128 stands for zero in the data rows.
Here are some points, each followed by its number:
[125 155 148 142 114 137 125 112  98 181 164 103 112 141 142  83  74 121
  78  85 122 115  90 118 169 155 153 159  70 145 144 106 120 192 175 166
 158 166 161 105  93 110 164 193 136 183  83 120] 0
[136 107 189  55 152 152 103 115  71 195 213 138 106 120  27 129 130 146
  99 119 171 135  44  88  76  90 177  87 187 130  88 140 177 170 111 143
 135 231 147 148 149 139 100 154  67 162 212 152] 1
[109 255  91 131  53 134  91 172 127 144 118 124 146 103  82 127 106  88
 141 197 148 147 148 144  97 138 129 138 133 140 173 170 159 172 113  84
 142 147 125  54 128 151  68 112  64  80 129 196] 2
[121  93 100 198 131 143 122 120 228 120 103 211 159 131 179 139  86 151
  99  77 108 134 105 145 112 126 165 180 161  70 180 159 115 126 180 184
 192  69 156 131 127  95 139  86  76 157  74 114] 3
[132  90 131 170 175  76 112  69 140  63 113 103  68 104 219 139  88 175
 109  87 103 137 125 135 149 102 111 180  74 177 159 137  95 135 183 101
 153 111 128 189 151  85 174 127 133 195  89 163] 4
[108  80 143 153 202 103  83  65 100 109 119 147  99  75 149  83  79 128
  31 170 164 138 158 126 171 104 114 133  94 111 118 147 120  96 107  98
 140 196 165 158  64  88 167 135 238 110  67  80] 5
[155 108 180 227 151 121  95  83  94  93 158 109  45 206 122 153 107 189
 138 130  86 184 158 120 140 171  91 209 108 113  98 110  79 117 159 119
 185  24 205 172 146 131 139 122 155 100 162  74] 6
[140 107 135  69 122  89 156 195 200  77 118  80  90 157 128 148 114  71
 203 195 172  96 164  66 113  99 102 201 122 204 132  97 115 170 109 106
 206  91 119 125 171 191 174  82 133  47  87 100] 7
[154 105 106 154 111  82  77  67 143 122 119 170 109 113 228  99 107 227
 107 112 190 149 104 136 158 143 147 117 139 122 146 112 114 175 132 103
  38  52  78 149 100  81 192 109 214  77  74 114] 8
[168 128 124 128 175 163 166 141  97 180 164 123 106 157 118 168 202 146
 152 143 131 135 154 127 115 165 166 124 146 104 170 141 137 161 125 158
 131  85 185 117 156 149 141  93 144 125 175 139] 9
[117 187 132 138 189 161 134 231 182 171 234 151 181 174 110 145 148  63
 157 149  73  93 170 116 117 160 161 111 173 101 118 204 147 128  63 114
 112 126 119 108 151 146 137 193  90  74  94 136] 10
Which point above is nearest to each new point, looking only along the 7 directions in which the numbered points spread most? Its number follows each.
[141 121  96 158 101 110 109  80 166 161 107 131 141 101 140  81 126 122
 117  47  82 133 138  83  48 160 145 140 136 154 153  72 127 117  82  10
  95 121  97 107 172 102 120  71 103 118  38 122] 0
[ 47 178  97 157  41 197 127 150 223  46 172 150 218  94 126 146   3  93
  49 103 139 141 126  83  83 129 160  67 132  93 105  95 174 106 137 189
  86 174  84  85  43 152  58  88 111 203  76 108] 0
[ 61  69 138 154 112 148 114  86 103  96 145 135 138  27 115 158 106 139
  95 120 175 122 118 109  81 134 126 152 110 103 144 132 190 118  94  79
 167 136  84  46 145  62 165  81 213  96  67 121] 0
[106 184 102 115  98 135 149 200  88 128 133 137  63 206 139  90 163  89
 103 155 144  82 143  92  91  95 158  75 155 115  69 143 215 122  77 189
 159 113 167 205 124 198  48 214  79  53 115 169] 9
[112 151 141  93 106 205  96 212  94 178 209 139 201 127   0 149 176  73
 161 121 198 138  94 152  74  79 139  91 182 144  99 182 161 186  80 162
  99 193 138  57 163 186 134 176 108 148 186 174] 1
[129 110  91 145 139  80 157  55 123 154  97 112  64  51 112  96  94 112
 131 116 123 168 140  74 124 110 117 150  86 141 164 142  90 105 143  76
 113 229  77 125 120  91 127 101 127 202 112 142] 0
[129  61 144 144  77  57 103 131 144 197 142  98 191   3 119 190  81 114
 131 121 118 137 158 112  94  85 135 166  83 190 177 173 106 144 108  16
 101 143 103  97 158 127 162  65 204 149  94  99] 0
[ 89 134 176 103 176  68 101 125 114 120 119  81  95 146  91 157  80 155
 123 141 204 176  86 126 140  76 160 119  78 197 171 144  48  67 144 171
 171 153 121 205  92 120 152 103  69 153 153 105] 0
[138 108 161 181 136  92 197  92 106 102 152 160 110 131 171  49 108 116
  72  79 111 106  92 133 134 168  81  99  94 120 161  91 142 101 121 129
 115  76 148 160  79 122 115  99 150 157 199  99] 0
[109 108 105  56  88 131  90  26  82 144  79 121 107 167 126  54 121 159
  82  93 148 154 103  34 129 139 108 149  42  83 122 141 126 108 162 126
 149 182 142 104  72 125 167  71  95 157 107 166] 0
[214 150 116 113 168  68 158 121  82 124  85 165 128  72 177 153 122 188
 134 116 109 170  62 140 158 108  62 108  62 130 139 154 150 107 134 118
 122  95 148 181 127 148 101 169 125 180 158 123] 0
[147  54 139 136  71  70 117  56 122 136 125 177 141   0 102  70  34 142
 137 141 176 206  98 123 189 100 159  83 101 127 163 140  43 137 137  67
 109 191 106 127 130 103 212 130 100 216  69 116] 0
[ 86 103 148 138 151 108 166  89 118  70 123 135 124   6 116 120  97 152
  97  92 162 144 133 124 100  77 109  17 150  67 204 125 102 139 137 116
 110  94  76 130  91  78 165 117 106 167 126 114] 0
[137 172 112 122  96  78  84  55 118 117  14 186  81 140 236  54  92 175
  93 150  81 112 125 138 206 143 117 132 100 119  87  52 164 168 132 171
 161 108 176  34  66  67 156 174 182  87 102  81] 4
[ 77  75  77 133 139 136  87 103 124 119 142 166 132 142 173 112 115  81
  48  94 214 160 166  42  79 177 143 156 188 148  91 106 122  87 116  58
 164 147 115 155 187 103 143 111 128 146  47 106] 0
[111 148 108 205 102 101 134 125 132  90 159 204  98  64 130 224  89 229
 230 153 110 125 146 186 191  74  95 131  94  79 176 170 124 204 227 159
  51   0  60 153 152 128 107 122 156 139 199  64] 9
[145 158  55  88  95 158 157 146 130 134 164 141 142 185  93 157 118  94
  96  54 110 151  58 157 168 121 196 116 179 147 107 122 131 132 130 112
 129 216 129 143 171 121  82 160 136 164 132 134] 0
[201 132 133 109 118 152 159 161  97 136  85 129  79  80 182 182 112 126
 211 163 143 125 157 149 185 120  53 136  97 202 182 105 148 180 127 164
 184  94 143 132 135 138 143  70 182 124 113 100] 7
[109  55 106 178 119  82 139 151  70 131 212 124 234  42 142 111  54 152
  13  99 144 132 122 198 141 120 140 149 102 119 126 169 114  96 103  10
  86 114 153  90 102 132 184  83  64 125 149 105] 0
[133 146 141  86 170 182  85 160 225 117 184 182 150 225 128 116 153 132
 127 179  80 124 112  87 103 125 179 187 173 149  72  98 161 151 130 154
 196 132 156 108  93 194  53 169  94  38 214 242] 9
[ 72  67  79 195 200 147  92 148 135 145 138 114 112 124 146 107 136 205
 117 134 101 107 130 180  98 143  79 116  95  65 113 151 107 151 186 213
 121 112  86 116  79 131 162  98 136 147 109 112] 0
[ 97 194 121 114 134 125 122 167 175 157 173 108 183 134 120 151 149 146
 212 152  37 180 145 130 115 130  94 193 171 138 151  76 149 135  95 155
 111 137 130  81 130 161  37 174  75 129 132 110] 9
[123 115 208  84  59 121 117 104 151 132 167  95 168  20  39 175 134 139
  99 177 202  93 134 140  78 131 139  98 150 187 253 130 170 154 143  77
 108 133  57 107  89 171 189  36 180 229 156  58] 0
